Here are some points:
-0.23|-0.48|-1.03| 1.65|-0.81| 1.18| 0.90| 0.62|-1.40| 0.09|-0.32| 1.33| 0.28|-1.32| 0.94|-1.41
-1.32|-1.57| 1.60| 0.12|-1.03|-0.79| 1.33|-0.26| 0.57| 0.75| 0.33|-0.63| 1.37| 0.87|-1.46| 0.13
-1.10|-1.36| 0.50| 1.21| 0.07| 0.96| 1.77|-0.26|-1.18| 0.75| 0.33|-0.85| 1.37|-0.22|-0.59|-1.41
-1.10|-0.70| 0.94|-0.54|-1.68|-1.45|-1.07|-0.26| 0.79| 0.53| 1.43|-0.20| 0.28| 1.09| 0.07| 1.88
 0.87| 0.39|-0.37|-1.41| 0.72| 0.52|-0.63|-0.48|-0.09|-1.22|-0.98| 0.02|-1.69| 1.09| 1.38| 1.88
-0.01| 1.49|-1.25| 0.77| 0.29| 1.61| 1.33|-1.35|-1.62|-0.34|-0.76| 0.90|-0.60|-0.22| 0.51|-0.75
 0.87|-0.70| 0.50| 0.34| 1.60|-1.01|-1.51| 1.49| 0.13|-0.56|-0.10|-0.42| 1.15| 0.65|-1.24|-1.19
 0.65| 1.49|-0.59|-1.41| 0.29| 1.61| 0.24|-0.04|-0.74|-0.34|-1.20| 0.46|-1.69|-1.10| 0.94| 1.44
-0.88|-1.57| 0.72|-0.32|-1.03|-1.45|-1.07| 1.27| 1.66| 0.53| 0.33|-0.20| 1.37| 0.87| 0.07|-0.31
 0.65|-0.04|-0.81| 1.43| 0.94| 0.30|-1.51| 1.71|-0.30|-1.00|-1.20| 1.12| 0.06|-0.66| 0.51|-1.19
 0.21| 1.49|-1.25|-0.98| 1.16| 0.74| 0.02|-1.35|-0.52| 0.09|-0.32| 0.90|-1.69|-0.88| 0.51| 1.88
-0.66|-1.57|-0.37|-0.10|-1.46| 0.74| 1.77|-1.13| 0.13| 0.31| 0.55|-1.07| 1.15| 1.31| 0.94|-0.53
-0.23| 0.18|-0.37|-0.54| 0.29|-1.67|-1.07|-1.35| 1.45|-0.78| 0.99| 0.46|-1.04| 1.09| 0.72| 1.88
-0.01|-0.92| 1.16|-0.10|-0.81|-1.23|-1.29| 0.40| 1.45| 0.75| 0.55|-0.42| 0.93| 1.53|-1.68|-0.31
 0.43| 1.49|-0.37|-1.19| 0.72|-0.57|-1.29|-0.91| 0.35|-0.13|-0.76| 0.02|-1.69| 0.87| 1.16| 1.88
-0.44|-0.92| 0.50| 0.12|-1.68|-0.57| 1.33|-1.13| 0.79| 1.41| 1.65| 0.90|-0.16|-1.54|-0.81| 0.56
-0.66|-0.92|-0.81| 1.65|-1.46| 0.96| 1.33| 0.62|-1.18| 0.09|-0.32| 0.24| 0.71|-0.22| 1.38|-1.41
-0.01|-0.04|-0.81| 0.99| 0.29| 1.40| 1.77|-0.26|-1.40|-1.00|-1.20|-0.63| 0.71| 1.09| 0.51|-1.41
-0.88|-1.14| 0.28| 0.99|-1.03| 0.52| 1.77|-1.57|-0.30| 0.09| 0.77|-0.20| 1.37| 1.09|-0.59|-1.19
-0.88|-1.14|-0.37| 0.56|-1.46|-0.57|-0.85| 1.49| 0.13| 0.75| 1.21| 0.90| 1.59|-0.22| 0.29|-1.41
13 more points follow, each with its number after it:
-0.23|-0.26| 0.72|-0.54|-1.46|-1.67| 0.68|-1.13| 1.01| 1.19| 1.65| 0.24| 0.06|-0.88|-1.03| 1.66 0
 1.09| 1.71| 0.50|-0.32| 1.38|-1.01| 1.12|-1.13|-0.52| 0.09| 0.77|-0.20|-0.82|-1.54|-1.68| 0.56 1
-1.10|-1.14| 0.94|-0.10|-1.68|-1.45|-0.20| 0.40| 1.23| 1.62| 1.43| 0.46| 0.71|-0.88|-0.59| 0.34 2
-0.01|-1.14| 1.16|-0.54|-0.37| 0.74| 1.77|-0.70|-1.40| 0.53| 0.99| 0.24| 1.37|-0.22|-1.68|-0.75 3
-0.88|-1.36| 0.72| 0.99|-1.24|-1.67| 0.46|-0.04| 0.57| 1.41| 1.21| 0.02| 1.59|-0.44|-0.59|-0.75 4
 1.31| 0.61|-0.81|-1.41|-0.37|-0.14|-1.51| 1.27| 0.79|-0.56|-0.98| 0.90|-1.26| 0.00| 1.60| 0.56 5
 0.65|-0.70| 0.50|-0.98|-1.24|-1.67| 1.77|-1.35| 1.01|-0.56| 1.43|-0.20| 0.06| 0.22|-0.37| 1.44 6
-1.10| 1.49| 0.28|-1.41| 1.16|-1.23|-0.42| 0.18| 0.57|-0.78|-0.10|-0.42|-1.69| 0.87| 0.72| 1.88 7
-0.66|-1.36| 0.50| 0.12|-0.81|-1.23| 1.33|-0.91| 0.79| 0.31| 0.99|-0.42| 1.59| 1.31|-1.68| 0.13 8
 0.21| 1.71|-1.03|-0.32| 0.72| 0.52| 1.55|-1.13|-0.74|-1.44|-0.54|-0.20|-1.69| 0.00| 0.94| 1.44 9
 0.43|-0.04|-0.81| 0.34| 1.16| 1.40|-1.51| 1.71|-0.52|-1.22|-0.98|-0.42| 0.06| 0.87| 0.72|-1.19 10
-0.23| 0.18| 0.72|-0.76|-1.03|-1.67|-1.07|-1.35| 1.66| 0.53| 1.21| 0.24|-0.60| 0.87|-0.37| 1.66 11
 0.43|-0.04| 0.06| 1.43| 0.94| 1.18| 1.77|-1.35|-0.96|-0.34| 0.33|-0.63| 0.71|-1.32|-0.81|-1.41 12
Which three of these numbered points are nearest to each point below, looking only along the 3 directions in which the first points spread most? Their numbers follow each, nearest first.
 0.43| 0.83|-1.03| 1.43| 1.16| 1.61|-1.07| 1.05|-1.40|-0.34| 0.11|-0.85|-0.60|-0.22| 0.29|-1.41 > 10 12 5
-1.54| 0.18|-0.37|-0.76|-1.68|-0.57| 1.33|-1.13|-0.09| 0.97| 0.55| 0.68|-1.04| 0.22| 1.38| 1.88 > 6 1 0
-0.66|-0.26| 0.28|-1.41|-1.24|-0.79|-1.51| 0.62| 1.23| 1.41| 0.99| 0.68|-1.04|-0.22| 0.07| 1.88 > 11 7 0
-0.01|-0.48|-1.03| 1.43|-0.37| 1.61| 0.90| 0.40|-0.74|-1.44|-1.20| 0.46| 1.15|-0.22| 0.94|-1.41 > 12 10 3
-0.44|-0.48| 1.16| 0.34| 0.72| 1.40| 1.77|-0.91|-0.74| 0.53| 0.11|-1.73| 0.93|-0.22|-1.46|-0.97 > 3 12 4
 0.65|-0.70| 0.28| 0.12|-1.03|-1.23|-1.29|-0.26| 1.66|-0.56|-0.10| 0.46| 1.15| 1.31| 0.94|-1.41 > 2 4 8
 1.31|-0.04| 0.06| 0.99| 1.60|-0.36|-1.29| 0.84| 0.35|-1.22|-0.76|-0.63| 1.15| 0.43|-1.03|-1.41 > 10 5 1
